The same turns and mirrors carry the whole set onto itself and the rows of a family onto each other. Which other rows belong to the same family as each row named below? List them in the order they appear above.
These 27 rows form 9 families of 3 rows each.
pigim: [ 0.1 -0.3 27.4 -0.7  0.1 -7.4 25.3 -2.7]
voger: [ -9.3 -25.9  -4.8  21.7  -0.5   9.7  -7.4  23.8]
virek: [-16.5  15.8  -7.2  43.0  -9.0  -0.7   2.8  30.5]
susi: [  1.9 -26.1 -15.8  28.5  12.9  17.8  16.6   5.8]
tido: [-11.6 -20.5 -13.2  37.9  -7.0  24.0  11.5   6.7]
lur: [-13.0 -28.9  -9.7  30.5  -9.0  10.9  36.0   8.5]
fur: [-18.9  -0.6  24.3  12.4   6.1 -19.6  26.6  -5.2]
Zel: [-21.1 -23.6 -18.9  23.3   9.7  14.6  16.5   7.3]
bod: [ -9.8   3.3  20.0  33.9  -4.5 -33.3  12.3   3.4]
bateg: [ -1.3 -12.2 -14.1  13.5  11.1  25.6  13.9   3.2]
Tisi: [ -4.1  21.8   2.3  24.1 -31.4  13.0  13.3  -1.5]
rebe: [-18.2  23.4   2.5  28.6 -12.4   8.6  33.7  26.1]
fuvor: [ -7.5   6.0  10.3  31.8  13.6 -18.9  35.5  -8.9]
Fim: [ -0.8   5.0  29.8  16.0   8.2 -15.3  28.7  -1.0]
kogal: [  4.9  23.2  -2.2  33.0 -25.0  10.2  13.1  -1.1]
zelir: [-26.6  21.9   0.6  32.6 -26.3   7.6  13.2  10.5]
raka: [ -6.1 -11.9  21.9  21.7   6.9 -24.0  -0.7  -0.9]
vas: [-14.7  24.3  23.5  28.5 -22.1   5.5  17.6  16.7]
tibe: [ -0.4 -25.7 -15.1   9.7  10.8   5.6  15.0  11.1]
zunir: [ -3.7  -7.7  21.6  20.9  24.8 -10.3  23.5  -4.9]
Naro: [ -8.4  19.7   4.3  32.7 -33.1  13.4  16.2  16.0]
murik: [ -6.2  22.7 -13.3  25.6 -24.3  11.4   6.4  18.7]
meni: [  2.6  10.7  23.0  12.3  -5.2 -26.6  17.3  -3.9]
pinak: [-14.5  19.9   8.8  33.2 -15.5  -2.2 -11.3  18.8]
fana: [  9.9  -6.4  26.1   6.6  -7.0 -10.5  29.7   1.6]
Mamu: [-11.2 -31.9  -3.1  25.1   6.0  -7.0  12.4  26.5]
Sog: [  8.9  -9.3 -10.8  15.2  13.0  22.8  16.3  16.6]

Which other rows belong to the same family as Sog? kogal, fana
Which other rows belong to the same family as bod? virek, Mamu
Which other rows belong to the same family as rebe? lur, fuvor
Which other rows belong to the same family as Tisi? pigim, bateg
Which other rows belong to the same family as zelir? fur, Zel

